The rows of R fall into several groups, and each row is roughly a mix of its group's hidden directions.
R, 102 rows:
[[ 13  -7 -25  -4  -4 -12 -24  -5   7  -3]
 [ 33  10  -2  20   7   5   1  -1   4  -3]
 [  3  24  18   7  -1  13   1   7  22  -6]
 [-10  19  24   2  -8   5  -6  18  14  -7]
 [ 12 -12 -22  -7  -6 -14 -24  -1   3  -8]
 [ -7  -1  11   9   0   4  -9  27   7 -23]
 [-14  -8   0 -10  -1  -6  18  -4 -12  28]
 [ -3  -1   4  -8  -3   2  15 -10  -8  34]
 [  8   7   6  17  -3   1 -16  11  17 -24]
 [ 12   9  -7   2 -14  12  15 -14   4  25]
 [ 16  -8 -22   1   6 -17 -16  -9  -2 -13]
 [ 13 -10 -23 -14   7  16   8 -13 -12   4]
 [-24 -16  -5 -23   2  -5  -2  -5 -14  -5]
 [-19 -10  13   4  -3 -15 -11  21   6 -14]
 [ -1  18  15   6  -9   4 -15  16  21  -9]
 [  0 -22 -22  -9   4 -11   1  -6 -21   3]
 [ 16   4 -18  -8  10  13  13 -20  -7  11]
 [-20 -12  -4 -30  -4   9  -1  -2   1  12]
 [ 12 -19 -22   1   6 -13   1 -16 -15   3]
 [  2   4   2   4 -15  -2   7 -21  11  28]
 [  9  -3 -21 -19  12   9  11 -13 -13  10]
 [-11   1  -2 -10  -7  -8   8 -14   2  33]
 [  3  25  17  11  -9   7  -5   8  21  -1]
 [  2 -18 -18  -9   2  -6  12 -12 -22  12]
 [ -1  -4 -10 -13   3  -8   9 -17  -6  30]
 [ 17  11 -10 -12   9  23   9 -13  -4  12]
 [  9 -15 -28  -6   1 -16 -14  -8  -4  -6]
 [-27  -4   0 -24 -10   1 -14  -4   8  -3]
 [  4 -18 -18  -4   2  -6  13 -16 -20  12]
 [ 17   8 -13  -4   3  -4   5 -27  -5  17]
 [-15  -9   6  -9  22  -5  -4  12  -7 -23]
 [-20  -2 -10 -25  -1  -4  -3 -17 -15  -4]
 [-17  -2  -1 -14  -5  -7   8  -2   4  32]
 [ -1  18  17   6  -9  10 -12  13  23  -8]
 [  6 -13 -21  -5  -6 -18 -24   2   2  -8]
 [ -7  13  23   1  11  15  23   1  -3   6]
 [ 10   4   4  -5   1  35  -2   5  17   4]
 [  1  18  19   4  -6  10 -13  11  24  -2]
 [ 11 -11 -16   4   3 -23   3 -14 -18   9]
 [-20  -1  11  -5  12  -8 -14  19  -1 -19]
 [ 11  -8 -27  -8  -1 -17 -20  -6   2  -2]
 [-21  -5   3   7 -15 -30  -1   2  -3   6]
 [-14   2  15  -4   8  11  28   1 -15   7]
 [  7  -1   4   8   3  11 -12  15   6 -32]
 [ -4  24  18   6  -7  15   2   8  19   2]
 [-34  -6   8 -14 -12  -3   1   4   0   6]
 [  8  -1 -16   3 -14  -8  13 -13 -15  23]
 [ -9  13  28   3   2  17  15   8   3   5]
 [-14  10  21   8   2   7  26  -2  -6  10]
 [ -3  21  21   5  -7  12  -5  11  20  -1]
 [ -5  20  18   5  -9   6 -10  17  18  -9]
 [-11 -12  -3  -6  14 -20  -2   9 -20 -17]
 [  5  -1   1   9   6   6  -6  23   5 -30]
 [ 15   9 -10   2   6  26   1 -12  18   8]
 [  4 -24 -19  -3  -2  -4   8 -14 -20   5]
 [ 19  20   6  25  -4   0  -3   3  13  -4]
 [-25 -16  -7 -24   0  -2   3  -4 -12   1]
 [ 13  -8 -15 -14  14  27   8  -6  -5  -1]
 [  9  15   4  -5   3  32   5  -2  12  12]
 [  1 -20 -17  -7   2  -3  14 -14 -21   9]
 [  1 -19 -17  -6   3 -15   6 -10 -24   7]
 [-30  -3   5 -18 -11  -5   2  -8  -7  13]
 [  1   8   3  12  -5   3 -13  15  16 -28]
 [ -2  22  17   3   1  12  -7  10  24  -2]
 [ -1 -22 -20  -6   5   0   9 -15 -18   9]
 [ -8 -11 -23 -12  -2 -25 -13  -2   3   6]
 [-21   5  14   6   4  -5  23   2 -20   4]
 [  3  -6  -2   3   7 -32  -6  -2 -14 -18]
 [-19  -7  16  -4  10   0  -5  15  -4 -25]
 [ 13  18  16  23  -7   9  -1  11  11  -5]
 [-13   5  25   0   4  19   5  19   8  -4]
 [-18 -14 -12 -22   2  -7   8 -13 -15   7]
 [-27 -10   4 -16  -9   2  14  -2 -10  15]
 [-17 -13  -4 -18   1  -8   9  -8 -11  23]
 [ 10 -11 -20  -7   4 -16 -23   0  10 -10]
 [  1 -18 -21   1  -5 -20 -20   2   0 -11]
 [ -5   6  18  21  -5  -2   2  26  11   1]
 [ -1  19  16   7  -4  -1 -15  16  19 -12]
 [  1 -16 -28 -15   4 -16  -8  -6  -6   1]
 [ 31  12  -1  19   5   7   2  -6  -2  -9]
 [ -3  12  19   1  13  -6 -15  14  14 -18]
 [  7 -12 -27  -7  -1 -17 -20  -2  -2  -7]
 [-20  -4   6  -7  -7 -12   9  -6  -5  29]
 [ -2  19  18   3  -3  14 -10  10  24  -2]
 [-10  10  25  -1   8  20  15  10   5   2]
 [-19  -9   6  13  -9 -26  -9  10   4  -8]
 [ 17  -1  -6   7  14   8  -3  14  -5 -29]
 [-27  -2  -2 -28  -6   4   1   1  -2  11]
 [ 15 -12 -17  -5   0   3 -24   2  18 -10]
 [ 11   3  -9   4  -3   6  26 -20  -9  17]
 [ 17  -6 -17 -19  15  19   5  -9  -4   1]
 [ 19   3   3  19   7   9  -1  20   7 -19]
 [-21   0   6 -11 -15  -1   7  -7   6  27]
 [-24  -4  -4 -25  -5  -4   1  -9  -4  17]
 [ 13   8 -16   5  -7  17   9 -21   0  18]
 [-11  -7   4   1  20 -18 -14   8  -6 -21]
 [-16  -7  13   5 -10 -22 -12  18   0 -11]
 [  8 -20 -18  -6   1  -2   9 -18 -16  13]
 [-20 -16 -13 -21   7 -14   0  -5 -12   2]
 [ -1 -20 -15  -4   5 -15   9  -9 -25   3]
 [-18   0  16  -4  20  -1 -11  14   4 -20]
 [ -9  -2  10  -3  18 -13 -14  15   0 -24]]
One row of each group comes first, with its name. Which group is each row after those in?
[-11  -1  13  -9  19   3 -14  16  10 -20]
S
[-15   6  25   3   6  13  23   7  -5   2]
Q
[  1  -4   5   7   4  15   6  24  -4 -27]
G

[-30 -16   0 -21  -4  -4  -1  -1  -7  -1]
G
[ 11   9   0   3   5   8 -18  14  11 -27]
G
[-10   2  -4 -10  -4 -11   9 -15  -3  32]
G
[ 19  10  -7  -4  17  21  11 -16   5   4]
Q
[  0   4  12  14  -2 -27 -16   6   8 -15]
Q
[-11  12  16  14 -10  -4 -14  17  16 -12]
G
[  4  -3  -8  -1 -14   3  18 -14 -12  27]
S
[ 2 22 17  9 -7 12 -5  7 23 -2]
S
[ 22   3  -3  19   7  -3 -13  10  15 -17]
G
[  9 -13 -15  -2   1   2  17 -21 -15  16]
S
[-17 -17 -10 -25   7  -3  -3  -5 -15  -8]
G
